Each row has a name. Each question is about the rows just above it.

[182 163 150 158 179 152 177 144 126 127 114 126] = M
[163 142 130 141 214 136 166 141 141 141 166 170] = D
[126 129 121 167 229 124 144 106  83 143 190 174] = F
[100 143 136 115  90 109 102 118 130 123 171 106] = P
[159 127 140 131 146 148 158 134 134 149 154 161] = B
[181 166 133 133  87 166 128 118 189 134 112 144] = U
[139 137 148 124 235 162 184 148  69 138 153 136] = J
[100 143 136 115  90 109 102 118 130 123 113  90] = W
[193 125 148 109 123 132 165 126 135 158 108 155] = Q
[100 143 125 115  90 109 102 118 130 123 171 106] = Y
[100 143 136 115  90 109 102 102 169 115 129 134] = C
Count of [166] in D: : 2
How many times does U hold [133]? : 2
Count of [143] in W: : 1

[ 46  49  46  49  49 172] -> ven
[145  91  48  76 148  98] -> Pup
[183  49 183 151 171  49] -> giz
[ 48  76  49  48 192 173] -> nimi
[99 87 86 99 99 86] -> mul
How many times does giz hold [151]? : 1
Count of [99] in mul: : 3
Count of [86] in mul: : 2
Times [49] occurs in giz: : 2
Count of [48] in nimi: : 2
Times [49] occurs in ven: : 3
Count of [50] in ven: : 0

[142 141 141 146]  Tuvos
[ 98 139  98 139]  bida
[126 125  49 159]  puza
[160 160 160 213]  geda
Times [98] occurs in bida: : 2
Times [141] occurs in Tuvos: : 2
How many times does geda hold [160]? : 3
How many times does puza hold [126]? : 1
How many times does Tuvos hold [146]? : 1
How many times does bida hold [139]? : 2
Count of [158] in puza: : 0

[156 126  94 185  94 125 121 135] -> ropup
[128  97  87  97  91  57 130 163] -> gak
[117 195  73 107  37 213 121 128] -> satu
[118 187 129 111  83 202 143 140] -> pilu
[118 173 209 155 142 132 150 148] -> piri
[125 161 122 122  81 160 139 144] -> nedi
Count of [126] in ropup: : 1
Count of [151] in piri: : 0

[204 159 151  78 103 170 178 155 179 150 117 117  72 119 136 141 165  94
  84  35 141] : Guko
[197 155 150  85 108 163 178 158 174 144 118 119  75 113 137 139 168  90
  81  41 140] : tefik
[182 148 147 171 117 153 171 158 165 138 120 122  84 111 137 135 170  89
  84  56 138] : gutam
[195 161 146  74  99 183 153 136 177 169 115 113  89 148 129 142 137 123
 119  51 136] : zolen
[208 164 101 101  96 183 169 183 183 164 115 113 146 136 133 143 152 101
 101 101 113] : zul
[189 151 149 175 113 157 175 158 169 140 119 121 175 175 137 137 170  89
  82  49 139] : tep
[175 146 146 102 121 150 167 158 162 138 120 123  88 112 137 133 170  91
  88  62 137] : Funo
[209 163 152  72  99 178 175 152 183 157 115 115 102 126 135 143 159 100
  91  32 140] : ruf
[203 164 149 102  96 185 161 141 182 168 115 112  82 143 131 143 144 116
 111  41 138] : Guba
How many times does gutam hold [171]? : 2
How many times does zul hold [101]? : 5
Count of [176] in tep: : 0
Times [113] occurs in zul: : 2
Count of [183] in zul: : 3
Times [91] occurs in Funo: : 1

[120 130 149 127 133 144 122 108 138 129 116] = gokom
[104 147 124 147 147  78  81  96 112  78 147] = Suge
[117 135 179 111 121 155 107  98  56  95 122] = Pep
[101 143 115 160 115 128  90 116 109 143 111] = gop
[139 128 139 109 139 127 109 105 127 109 139] = pidid
[ 98 174 116 110 106 125 156 108 119 147  45] = Zuvut
[135 193 155 134 118 114 105 193  94 100  41] = vavo
[145 169 124 176 146  63 112  95 121 138  78] = tole
[120 138 149 127 133 144 122 108  72  86 163] = dolok
[112 135 122 176 157  99 102 104 115 117 115] = tirok
Times [114] occurs in gop: : 0
Times [193] occurs in vavo: : 2
Count of [147] in Suge: : 4
Count of [139] in pidid: : 4
Count of [127] in pidid: : 2

[115 182 117 115] -> Kon
[ 95 207 203 141] -> Riror
[ 86  87  87 118] -> romo
[107  41 113 114] -> suv
Count of [88] in romo: : 0
Times [95] occurs in Riror: : 1
Count of [113] in suv: : 1
Times [115] occurs in Kon: : 2
Count of [114] in suv: : 1
Times [118] occurs in romo: : 1

